One vector is turned by the same rotation once a tick. Each row is the vector after some number of ticks, and that number follows the row.
The counts run from 0 to 527.
101; 125; 76; 83; 85; 76; 102; 111; 116; 122; 89; 118; 152; 110; 95; 90; 109; 108; 81; 115; 118; 110; 73; 146; 81; 69; 104; 52; 92; 85; 49; 107; 61; 113; 103; 84; 84; 123; 70; 86; 59; 83; 107; 92; 126; 113; 109; 137; 84; 74; 76; 83; 107; 99; 104; 115; 117; 101; 108; 84; 104; 88; 103; 107; 73; 130; 98; 78; 123; 121; 101; 101; 107; 96; 106; 129; 109; 81; 95; 113 -> 506
143; 85; 72; 102; 117; 69; 103; 112; 110; 89; 100; 117; 137; 103; 56; 85; 125; 88; 90; 80; 89; 100; 90; 126; 84; 82; 107; 79; 94; 101; 76; 76; 86; 137; 97; 117; 104; 113; 92; 85; 109; 99; 98; 116; 137; 137; 114; 126; 67; 86; 63; 92; 114; 140; 96; 114; 76; 84; 83; 100; 118; 87; 109; 90; 68; 101; 95; 99; 138; 112; 111; 121; 86; 71; 101; 134; 106; 71; 73; 116 -> 260
144; 112; 103; 110; 99; 83; 77; 88; 143; 89; 111; 109; 104; 94; 71; 110; 134; 66; 75; 94; 107; 113; 96; 124; 75; 100; 131; 98; 127; 139; 58; 71; 76; 134; 90; 91; 114; 136; 82; 60; 97; 133; 91; 112; 114; 110; 101; 91; 121; 95; 86; 93; 105; 111; 67; 91; 102; 116; 95; 81; 110; 109; 148; 89; 92; 100; 84; 91; 156; 94; 89; 108; 114; 81; 80; 131; 83; 92; 81; 86 -> 401
117; 108; 100; 108; 83; 107; 116; 93; 88; 86; 118; 113; 92; 124; 88; 108; 135; 90; 66; 119; 114; 141; 149; 112; 106; 99; 79; 132; 137; 139; 64; 81; 76; 114; 71; 105; 68; 131; 87; 56; 106; 120; 81; 125; 106; 127; 97; 107; 107; 102; 98; 87; 134; 102; 86; 138; 114; 105; 97; 94; 109; 92; 132; 84; 80; 111; 110; 125; 78; 125; 116; 114; 70; 110; 123; 112; 114; 107; 102; 103 -> 208
97; 106; 104; 107; 79; 82; 64; 83; 109; 88; 100; 121; 99; 59; 105; 112; 127; 84; 81; 92; 69; 108; 70; 103; 82; 114; 127; 135; 108; 98; 56; 109; 73; 72; 119; 65; 105; 104; 71; 60; 118; 106; 120; 89; 87; 111; 72; 120; 108; 116; 104; 99; 84; 80; 74; 41; 121; 127; 124; 83; 148; 92; 110; 124; 106; 112; 108; 67; 101; 101; 101; 84; 106; 85; 76; 117; 104; 74; 82; 109 -> 49
115; 123; 85; 89; 139; 118; 89; 106; 87; 127; 129; 69; 97; 119; 70; 121; 88; 96; 105; 76; 100; 131; 89; 145; 89; 102; 122; 119; 80; 104; 46; 111; 78; 127; 92; 119; 99; 124; 99; 109; 122; 116; 127; 84; 118; 101; 117; 134; 80; 72; 68; 96; 110; 110; 99; 116; 83; 90; 95; 102; 130; 88; 105; 93; 67; 112; 123; 96; 115; 112; 126; 82; 118; 49; 84; 90; 63; 63; 100; 105 -> 265
105; 97; 98; 85; 124; 108; 84; 113; 120; 79; 140; 108; 100; 76; 114; 128; 115; 105; 88; 49; 69; 125; 103; 104; 78; 91; 86; 118; 73; 95; 96; 76; 115; 94; 127; 143; 69; 100; 81; 93; 125; 112; 113; 80; 104; 152; 89; 116; 107; 114; 96; 103; 136; 99; 111; 88; 87; 99; 77; 123; 121; 102; 122; 85; 63; 110; 103; 100; 93; 123; 160; 69; 59; 85; 72; 111; 85; 102; 78; 135 -> 346
102; 100; 92; 91; 102; 105; 97; 101; 102; 76; 99; 117; 86; 88; 109; 117; 103; 104; 85; 60; 50; 102; 74; 97; 77; 100; 114; 132; 79; 77; 93; 97; 99; 72; 121; 93; 96; 68; 81; 88; 126; 86; 137; 65; 116; 120; 75; 129; 82; 131; 123; 83; 103; 67; 82; 47; 87; 124; 87; 95; 151; 97; 97; 106; 96; 112; 104; 60; 103; 135; 125; 76; 85; 83; 88; 112; 109; 77; 70; 132 -> 434
124; 105; 63; 102; 104; 87; 96; 118; 85; 110; 90; 101; 96; 162; 46; 85; 109; 87; 111; 105; 118; 86; 99; 140; 92; 76; 107; 74; 103; 109; 72; 89; 91; 127; 78; 94; 126; 120; 84; 85; 100; 104; 118; 115; 159; 119; 132; 118; 74; 102; 51; 90; 100; 116; 91; 135; 98; 83; 75; 99; 115; 88; 122; 103; 88; 101; 92; 91; 126; 116; 83; 92; 112; 75; 131; 98; 101; 74; 89; 106 -> 527
99; 122; 93; 95; 63; 80; 117; 105; 93; 93; 107; 103; 132; 122; 118; 98; 113; 80; 57; 163; 138; 115; 98; 136; 86; 84; 69; 83; 87; 89; 61; 57; 81; 108; 88; 101; 60; 116; 91; 56; 54; 96; 95; 102; 96; 100; 110; 97; 92; 98; 114; 95; 136; 105; 107; 124; 128; 100; 107; 82; 76; 123; 118; 96; 85; 113; 103; 110; 102; 116; 135; 89; 88; 99; 112; 116; 76; 115; 117; 118 -> 231
93; 98; 107; 105; 91; 68; 70; 88; 88; 107; 88; 107; 120; 91; 87; 89; 135; 115; 93; 98; 101; 109; 102; 88; 99; 114; 106; 132; 110; 90; 82; 92; 47; 125; 154; 42; 130; 134; 103; 83; 124; 105; 96; 87; 128; 130; 79; 158; 100; 100; 87; 92; 96; 103; 93; 80; 103; 97; 122; 97; 118; 65; 85; 147; 78; 98; 124; 112; 97; 99; 111; 84; 95; 79; 77; 117; 91; 82; 107; 91 -> 382
89; 107; 84; 95; 115; 109; 100; 91; 70; 94; 112; 93; 106; 104; 91; 120; 129; 100; 108; 115; 104; 110; 82; 147; 112; 107; 122; 133; 63; 87; 73; 122; 64; 137; 141; 96; 101; 99; 111; 80; 108; 77; 107; 69; 135; 103; 72; 149; 63; 95; 81; 86; 90; 104; 121; 101; 108; 70; 106; 109; 111; 86; 91; 129; 91; 89; 125; 101; 125; 109; 121; 73; 104; 42; 91; 112; 68; 71; 89; 126 -> 516
96; 104; 66; 99; 72; 106; 101; 124; 107; 104; 94; 122; 97; 143; 79; 96; 120; 102; 91; 113; 120; 84; 75; 132; 85; 57; 116; 63; 111; 94; 81; 88; 98; 87; 98; 79; 100; 113; 52; 63; 88; 91; 113; 90; 155; 118; 85; 104; 118; 134; 95; 87; 95; 84; 80; 106; 162; 99; 85; 77; 110; 107; 129; 111; 95; 102; 84; 63; 127; 124; 92; 74; 103; 98; 124; 99; 111; 96; 80; 110 -> 417
82; 74; 97; 100; 80; 107; 117; 93; 52; 101; 104; 121; 104; 132; 81; 111; 129; 113; 77; 83; 75; 136; 108; 96; 105; 105; 85; 136; 108; 112; 56; 111; 97; 106; 94; 127; 75; 104; 105; 91; 125; 88; 101; 111; 104; 137; 70; 137; 83; 108; 97; 74; 121; 92; 126; 110; 94; 80; 98; 103; 130; 77; 86; 100; 88; 122; 130; 108; 54; 110; 134; 102; 84; 58; 106; 74; 132; 79; 92; 149 -> 450
74; 115; 81; 97; 86; 82; 90; 115; 69; 90; 113; 96; 111; 94; 116; 113; 104; 95; 85; 159; 122; 95; 92; 118; 101; 98; 85; 122; 73; 63; 70; 76; 68; 92; 138; 69; 89; 117; 96; 71; 104; 94; 99; 81; 110; 104; 92; 132; 93; 103; 94; 121; 114; 123; 121; 82; 138; 77; 138; 90; 102; 100; 98; 132; 87; 100; 123; 119; 87; 109; 135; 44; 101; 73; 87; 97; 59; 111; 122; 104 -> 494
98; 94; 125; 102; 71; 88; 53; 84; 96; 106; 112; 133; 94; 109; 96; 94; 147; 114; 79; 60; 84; 135; 107; 91; 85; 125; 90; 128; 131; 130; 86; 88; 98; 96; 111; 101; 95; 119; 92; 72; 115; 131; 111; 105; 94; 165; 67; 111; 134; 129; 95; 91; 118; 72; 111; 100; 92; 108; 78; 122; 110; 90; 103; 115; 83; 108; 124; 99; 70; 85; 115; 99; 79; 100; 79; 111; 131; 87; 90; 130 -> 204
135; 109; 81; 95; 107; 93; 98; 122; 114; 74; 123; 107; 100; 87; 102; 94; 97; 85; 77; 93; 99; 111; 135; 128; 95; 70; 68; 106; 92; 91; 91; 67; 102; 97; 107; 112; 75; 101; 63; 71; 110; 94; 101; 107; 132; 151; 131; 105; 77; 114; 67; 97; 113; 128; 66; 140; 99; 86; 73; 102; 114; 98; 134; 85; 64; 91; 86; 116; 103; 154; 121; 91; 56; 113; 108; 120; 106; 96; 84; 111 -> 349
89; 122; 116; 72; 86; 108; 118; 91; 109; 110; 105; 92; 131; 130; 124; 100; 102; 126; 51; 91; 111; 143; 120; 114; 75; 96; 70; 110; 106; 86; 87; 74; 75; 94; 117; 96; 62; 116; 91; 82; 85; 94; 105; 68; 124; 130; 91; 119; 93; 98; 128; 70; 121; 70; 82; 140; 100; 108; 82; 88; 100; 89; 92; 102; 54; 107; 108; 114; 91; 156; 128; 89; 52; 114; 121; 109; 98; 97; 97; 124 -> 99
89; 113; 119; 84; 97; 102; 87; 98; 122; 104; 134; 85; 103; 64; 125; 138; 87; 97; 73; 102; 94; 127; 105; 97; 79; 91; 114; 115; 100; 82; 52; 91; 92; 105; 131; 90; 79; 137; 78; 81; 107; 110; 97; 74; 78; 114; 100; 116; 137; 92; 99; 99; 125; 101; 84; 69; 126; 112; 127; 87; 107; 106; 124; 101; 64; 109; 101; 99; 88; 121; 156; 60; 104; 82; 54; 117; 71; 116; 120; 94 -> 487
110; 99; 61; 99; 90; 111; 68; 111; 128; 113; 107; 106; 111; 106; 79; 81; 148; 114; 79; 98; 119; 106; 65; 147; 97; 84; 122; 65; 99; 101; 92; 85; 88; 107; 120; 88; 90; 115; 63; 59; 93; 108; 103; 85; 147; 131; 73; 107; 108; 118; 88; 88; 92; 96; 97; 116; 154; 102; 83; 101; 96; 106; 109; 110; 81; 92; 95; 75; 146; 105; 99; 91; 73; 87; 103; 136; 92; 84; 55; 120 -> 151
135; 110; 100; 108; 109; 61; 100; 88; 113; 75; 121; 104; 134; 84; 90; 119; 97; 60; 84; 108; 86; 99; 82; 146; 79; 100; 109; 101; 80; 102; 34; 85; 81; 127; 97; 116; 100; 113; 106; 75; 97; 91; 112; 106; 100; 96; 125; 113; 65; 66; 74; 99; 103; 136; 91; 87; 68; 94; 104; 85; 131; 104; 116; 93; 96; 104; 102; 97; 151; 101; 119; 102; 125; 55; 76; 125; 66; 79; 90; 109 -> 511
112; 89; 80; 117; 71; 89; 87; 105; 98; 120; 91; 103; 117; 125; 53; 60; 146; 94; 84; 125; 128; 111; 73; 128; 105; 86; 123; 82; 126; 119; 79; 84; 78; 156; 88; 72; 112; 119; 96; 58; 83; 112; 89; 109; 117; 122; 97; 112; 100; 114; 61; 77; 111; 121; 94; 135; 125; 94; 99; 99; 59; 95; 106; 104; 86; 93; 98; 85; 123; 82; 101; 114; 116; 89; 94; 130; 106; 74; 88; 114 -> 394
98; 113; 72; 90; 95; 98; 69; 131; 78; 90; 106; 121; 82; 126; 95; 85; 126; 113; 106; 83; 106; 104; 119; 111; 84; 69; 73; 101; 82; 92; 113; 80; 99; 66; 126; 103; 96; 99; 72; 86; 113; 109; 127; 86; 151; 168; 104; 123; 105; 136; 88; 107; 110; 79; 101; 119; 108; 89; 67; 125; 121; 91; 122; 123; 83; 113; 109; 96; 78; 142; 110; 53; 63; 111; 119; 98; 120; 90; 90; 124 -> 85
124; 102; 101; 108; 69; 75; 93; 96; 126; 78; 109; 111; 108; 119; 93; 108; 95; 57; 59; 97; 90; 83; 71; 140; 70; 94; 100; 81; 111; 98; 56; 69; 115; 76; 63; 127; 85; 104; 82; 47; 92; 97; 137; 115; 101; 102; 107; 71; 94; 113; 98; 99; 90; 108; 80; 97; 98; 112; 65; 69; 134; 123; 132; 83; 119; 94; 77; 81; 141; 100; 99; 89; 110; 80; 105; 95; 87; 84; 73; 129 -> 423
121; 116; 86; 95; 94; 105; 129; 102; 92; 88; 122; 133; 98; 118; 82; 121; 117; 74; 87; 101; 86; 122; 102; 129; 88; 67; 111; 87; 99; 135; 36; 120; 89; 111; 47; 134; 76; 101; 71; 76; 87; 99; 103; 118; 96; 120; 121; 105; 97; 95; 86; 82; 133; 87; 100; 105; 105; 98; 95; 96; 124; 103; 145; 74; 102; 141; 103; 62; 105; 114; 110; 108; 130; 83; 103; 110; 136; 86; 99; 130 -> 67
101; 146; 108; 83; 107; 112; 80; 97; 96; 97; 128; 97; 81; 108; 107; 110; 135; 98; 77; 103; 115; 143; 115; 104; 79; 113; 89; 149; 94; 128; 93; 75; 71; 88; 96; 90; 89; 113; 96; 71; 94; 156; 115; 84; 85; 123; 90; 106; 122; 114; 128; 104; 143; 52; 105; 108; 99; 133; 107; 112; 93; 107; 128; 103; 71; 122; 127; 99; 77; 125; 124; 78; 81; 123; 95; 125; 82; 101; 106; 105 -> 211
104; 111; 98; 89; 97; 98; 115; 122; 85; 96; 128; 93; 86; 149; 93; 118; 68; 82; 85; 100; 107; 109; 120; 113; 77; 71; 76; 92; 88; 97; 66; 73; 124; 92; 67; 133; 89; 121; 84; 88; 104; 99; 129; 110; 113; 127; 147; 94; 104; 113; 79; 93; 139; 108; 85; 139; 85; 90; 75; 91; 105; 113; 136; 73; 78; 108; 98; 104; 72; 130; 137; 72; 109; 93; 113; 72; 103; 101; 123; 125 -> 89
79; 78; 105; 96; 70; 103; 99; 89; 56; 100; 104; 132; 107; 134; 94; 97; 132; 119; 80; 80; 81; 124; 97; 100; 96; 113; 86; 132; 101; 103; 76; 112; 88; 96; 112; 112; 79; 95; 100; 83; 121; 93; 116; 102; 115; 146; 62; 141; 88; 117; 99; 76; 104; 77; 120; 106; 92; 81; 86; 112; 127; 78; 75; 121; 93; 114; 133; 104; 61; 94; 127; 95; 77; 65; 102; 80; 136; 69; 91; 154 -> 449
133; 123; 100; 101; 90; 55; 78; 79; 110; 76; 94; 105; 140; 98; 98; 82; 124; 66; 86; 113; 103; 88; 78; 153; 87; 111; 106; 105; 78; 102; 78; 89; 63; 131; 125; 91; 107; 102; 107; 61; 81; 87; 110; 91; 121; 112; 110; 113; 57; 82; 76; 86; 80; 117; 87; 116; 79; 93; 79; 100; 118; 97; 109; 119; 100; 86; 101; 104; 149; 103; 93; 98; 111; 86; 93; 151; 86; 64; 70; 116 -> 513
81; 98; 99; 99; 89; 100; 101; 123; 66; 98; 126; 105; 91; 137; 79; 119; 122; 101; 78; 125; 120; 125; 135; 84; 97; 90; 75; 123; 116; 115; 66; 57; 94; 106; 83; 110; 82; 141; 92; 82; 118; 128; 90; 110; 104; 128; 101; 116; 130; 110; 98; 113; 147; 120; 110; 118; 120; 83; 113; 97; 96; 99; 131; 94; 77; 121; 120; 128; 58; 108; 141; 76; 87; 81; 100; 75; 82; 127; 132; 100 -> 473
105; 135; 110; 96; 112; 111; 69; 100; 91; 89; 129; 84; 68; 90; 107; 117; 129; 92; 77; 99; 102; 144; 118; 94; 84; 122; 92; 158; 90; 117; 95; 72; 86; 86; 94; 101; 88; 106; 102; 74; 114; 152; 120; 84; 79; 120; 83; 113; 118; 119; 119; 114; 141; 72; 106; 92; 92; 131; 109; 118; 94; 114; 131; 93; 76; 120; 125; 94; 74; 115; 146; 66; 83; 111; 74; 118; 71; 98; 107; 107 -> 212
114; 115; 96; 86; 121; 72; 100; 97; 113; 85; 91; 115; 105; 134; 70; 105; 128; 97; 116; 77; 91; 102; 88; 117; 58; 78; 130; 88; 79; 103; 114; 83; 81; 141; 122; 85; 138; 96; 106; 97; 92; 101; 123; 64; 155; 113; 101; 133; 89; 107; 103; 68; 113; 80; 87; 84; 73; 104; 83; 100; 107; 93; 120; 102; 93; 108; 93; 69; 156; 126; 109; 80; 111; 82; 84; 138; 100; 75; 85; 114 -> 521
81; 85; 71; 106; 72; 128; 91; 105; 78; 129; 107; 78; 94; 88; 82; 85; 115; 106; 64; 121; 99; 123; 42; 112; 117; 116; 134; 123; 112; 82; 53; 105; 92; 87; 95; 75; 83; 101; 77; 62; 116; 111; 113; 92; 87; 101; 61; 124; 100; 132; 89; 93; 99; 106; 95; 87; 159; 115; 120; 85; 93; 104; 73; 112; 88; 97; 107; 77; 83; 93; 127; 90; 97; 68; 91; 98; 94; 77; 73; 128 -> 42
86; 126; 79; 98; 98; 107; 96; 117; 74; 91; 123; 136; 75; 116; 102; 113; 129; 102; 114; 99; 101; 111; 120; 118; 96; 65; 104; 107; 73; 115; 74; 129; 75; 94; 115; 98; 98; 106; 66; 84; 94; 105; 119; 82; 121; 136; 98; 125; 114; 122; 88; 103; 123; 56; 110; 101; 135; 90; 103; 122; 117; 84; 131; 124; 98; 141; 130; 66; 67; 121; 110; 57; 108; 105; 98; 104; 139; 86; 111; 123 -> 330
109; 131; 73; 88; 124; 110; 72; 108; 96; 136; 105; 94; 117; 121; 74; 81; 122; 121; 109; 81; 108; 117; 78; 154; 97; 103; 110; 94; 75; 100; 68; 112; 60; 105; 110; 94; 99; 120; 80; 101; 97; 115; 124; 80; 135; 123; 98; 143; 74; 80; 69; 94; 94; 90; 114; 127; 95; 95; 94; 118; 123; 76; 90; 118; 54; 117; 130; 92; 112; 113; 104; 89; 88; 77; 106; 115; 86; 62; 81; 109 -> 263
